In the rows, 128 means zero.
The rows of D fall into 3 groups, and each row is roughly a mix of its group's hidden directions.
D, 127 rows:
[[143 155 136 105 152 103 164 114 161 145 148 116]
 [148 151 148 110 126  97 115 115 130 102  80 137]
 [ 81 120 107 144 129 165 130 126  96 145 130 108]
 [147 126 131 159 133 112 131 160 127 180 144 108]
 [109 129 140 139 110 122 113 134  83 111  81 146]
 [161 144 147  96 143 110 140 110 166 138 152 113]
 [131 162 127 146 142 118 117  94 170 109 146 151]
 [122 118 123 124  99 118  98  88 151 120 140  87]
 [137 153 154 159 152 102 149 153 124 144 158 144]
 [117 133 165 102 109 126 110  89 136  93 114 114]
 [157 131 148 125  95 112 101 146 111  96  95 137]
 [148 102 146  99 132 121 150 165  99 135 115 156]
 [126 132 141 119 119 114 103 133  82 114  78 135]
 [143 121  92 152 144 131 146 165 127 168 147 132]
 [140  91 110  97 136 142 134 122  95 168 137 117]
 [106 161 151 156 111 118 108 133 140  84 112 136]
 [117 123 126 128 100 121  96  84 151 116 144  93]
 [118 106 143 115 134 146 141 157  72 148 118 119]
 [ 97 145 136 152 114 123 128 134  83  98 113 156]
 [121 148 143 140 102 111 109 116 113  84  99 157]
 [115 145 126 154 125 120 107  90 156 134 142  84]
 [ 98 116 128 134 126 135 124 127  69 136  95 143]
 [138 127  90 156 144 132 141 163 122 170 145 126]
 [125 168 120 150 152 129 121  98 164 117 152 147]
 [107 156 105 135 111 160 149 123 144 107  86 137]
 [105 138 124 110 114 156 137  83 147  96 109 112]
 [138 135 130 159 155 121 151 150 134 148 174 151]
 [113 148 124 157 130 120 110  88 155 131 146  89]
 [114 136  88 152 144 157 159 112 156 135 148 132]
 [101 157 120 129 155 105 155 130 103 137  86 128]
 [140 126 123 144 157 132 170 151 129 152 165 150]
 [134 114 114 103 144 146 128 129  76 157 121 156]
 [113 126 133 119 136 110 123 141  74 138  82 128]
 [149 121 126 131 113 145 122 113 180 119 173 126]
 [131 147 137 123 119 103 111 118 117  95  72 141]
 [ 86 127  94 145 123 158 120 111  96 140 109 132]
 [134 114  97 134 152 148 172 134 135 160 156 121]
 [125 155 143 151 111 103  96 109 139  89 108 143]
 [101 149 121 126 150 106 148 132  92 132  81 127]
 [154 129 122 114 139 129 136 121 177 137 173 109]
 [122 111  89  89 117 148 133 117 124 110  87 123]
 [112 120 117 124 159 166 154 142 114 161 160 120]
 [147 100 108 123 132 117 131 175 102 156 108 148]
 [ 78 133 117 166 116 130 128 115 107 104 121 152]
 [124 145 120 173 140 114 119 113 157 153 159 102]
 [173 146 158 101 127 100 122 118 155 109 119 135]
 [104 155  97 158 118 142 110  98 160 119 125 110]
 [134  90 113 119 146 147 131 157 114 172 133 104]
 [154 100 151 109 145 113 155 160 109 144 144 152]
 [144 111 146 108 121 103 104 163  90 128 105 148]
 [101 118 126 129 141 173 141 134  92 154 146 105]
 [133 114  95 130 147 155 176 131 140 153 150 123]
 [156 138 145 116 121 118 127 101 178 113 162 130]
 [136 137 139 119 122 127 128  92 172 122 176 121]
 [161 122 136 111  85 123  92 118 111 108 104 118]
 [145 152 138 135 128  92 116 107 176 104 128 146]
 [137 146 178 152 130 105 109 133 132 134 168 125]
 [115 139 139 126 118 109 108 124  87 108  77 140]
 [127 133 144 125 112 114  99 127  91 101  81 142]
 [ 88 130 117 162 112 135 118 126  97  97 106 149]
 [148 101 160  95 134  98 122 149  92 131 122 140]
 [135  88 104  91 115 140 122 143 106 131  91 133]
 [128 105 112 108 121 123 107 152  94 120  86 156]
 [115 118 109 119 145 172 137 127 127 153 175 112]
 [149 130 128 152 144 109 139 173 111 169 147 131]
 [153 148 121 125 108 128 114 133 184  97 144 138]
 [120 116 126 123  98 123 100  87 149 122 143  86]
 [112 127 133  97 109 130 118  97 124 100  80 111]
 [165 143 156  94 117 103 113 103 152 110 124 124]
 [106  98 105 117 122 167 121 122  93 152 145 108]
 [110 146 111 153 122 136 101  91 152 129 144  89]
 [156 146 117 119 105 133 105 131 173  97 143 148]
 [ 95 116 115 141 138 135 135 153  74 146 108 127]
 [116 145 125 140 119 118 127 147  92 105  76 149]
 [152 134 155 133 118  86 130 143 129 104  89 150]
 [148 135 144 110 123 126 124  96 171 120 172 118]
 [121  96 130 113 118 149 140 164  83 145 118 109]
 [133 141 178 138 121  97  91 136 118 112 140 146]
 [146 109 131 113 132 141 129 118 161 154 180 108]
 [116 104 114 109 143 164 151 143 109 163 154 112]
 [125 112 124 126 140 147 140 123 148 160 186 110]
 [143 125 140 124  91 121  98 130  95 104  87 131]
 [123 162 134 128 148 100 160  99 167 131 146 133]
 [127 152 182 143 122  97  98 122 129 109 138 136]
 [108 135 127 139 172 125 162 131 157 146 162 136]
 [158 131 142 117 123 128 124 106 180 120 166 125]
 [114 139 136 113 109 137 116  80 157  96 118 104]
 [112 145 128 129 128 106 118 121 102 106  67 137]
 [162 141 145 115 115 105 114 137 126  96  83 145]
 [127  96 118 114 143 132 140 121  78 169 118 119]
 [134 166 127 126 141 101 156 146 120 116  82 142]
 [139 126 120 131 119 138 135 105 184 121 172 123]
 [164 126 124  99 144 122 133 118 176 149 127 102]
 [ 98 102 113 124 127 154 124 123  73 150 121 123]
 [155 132 157 119 145 108 134 150  94 124 109 169]
 [130 102 109 126 149 159 136 154 125 170 146 101]
 [116 156 142 132 113 101 119 103 118  88  95 149]
 [107 135 155 107 119 132 123  86 136  82 110 134]
 [139 132 124 153 156 126 158 151 133 150 174 149]
 [145 139 157 136 134  91 145 147 175 108 137 123]
 [149 105 140 114 123 100 109 169  96 141 106 143]
 [110 155 116 169 133 128 118  96 158 134 151 103]
 [132 103 128  98 114 117  99 142  98 113  87 146]
 [107 112 107 168 140 158 146 164 118 135 145 144]
 [107 111 126 116 143 166 138 130  80 158 139 119]
 [ 80 137 100 149 142 147 127 108 101 143 112 145]
 [138 112 140 145 156  93 107 136 106 154 168 126]
 [107 118 134 153  96 145 103 140  85 107 130 152]
 [ 98 116 112 130 136 172 135 125  91 155 141 106]
 [ 84 128  95 144 125 155 122 106  97 141 107 132]
 [165  94 122 122 111 155 114 146 153 141 160 118]
 [108 155  94 149 109 157 121 109 163 111 115 124]
 [119 164 153 155 119 109 110 124 151  86 118 141]
 [119 134 139 126 119 110 113 138  81 113  78 143]
 [154 132 151 129 113  88 121 142 126 101  91 154]
 [146 148 123 138 117  92 114 111 174 102 116 145]
 [121 131 163 102 108 114  97 103 122  92 103 122]
 [140 155 142 147 116  94 109 119 145  92 101 151]
 [144 101 126 134 101 155 105 118 159 124 173 127]
 [117 158 149 145 107 120 124 148 163  85 115 142]
 [151 105 163 111 149  98 142 148 105 140 151 144]
 [ 83 125 137 155 122 129 127 124  81 110 141 150]
 [104 126 111 145  99 149 126 127 158 120 136  77]
 [116 134 101 137 108 141 112 100 172 121 150  96]
 [141 120 121 145 154 132 162 161 121 155 161 154]
 [167 150 151 128 128  99 128 131 169 102 129 147]
 [107 115 127 151 120 141 123 163  74 125 118 148]]

Here is one row of each group, with its name. Which group are the others in?
[131 111 152  90 101 122  93 114 120  99 101 127] : <113>
[143 125 158 124 135 101 138 158  92 123  95 155] : <49>
[166 146 142  93 129 106 136 109 169 133 138 114] : <6>

[174 135 143 111 145  88 131 119 156 126 135 151] : <49>
[ 96 134 125 141 171 128 165 130 150 148 154 138] : <49>
[ 94 123 112 139 139 133 138 151  75 142 101 126] : <6>
[149 106 145 134 155 100 130 134 125 156 178 125] : <113>
[157 141 117 116 116 132 108 134 174 102 159 151] : <49>
[124  98 114 147 145 160 135 165 117 162 153 124] : <6>
[180 126 152 109 108 108 116 140 154 109 137 115] : <49>
[ 99 118 117 127 139 141 143 104 139 156 178 104] : <6>
[152 145 141 110 120 116 125  93 178 110 148 123] : <6>
[145 155 152 145 120  95 121 131 150  92 104 152] : <49>
[ 95 105 102 157 127 158 124 154  93 136 117 130] : <6>
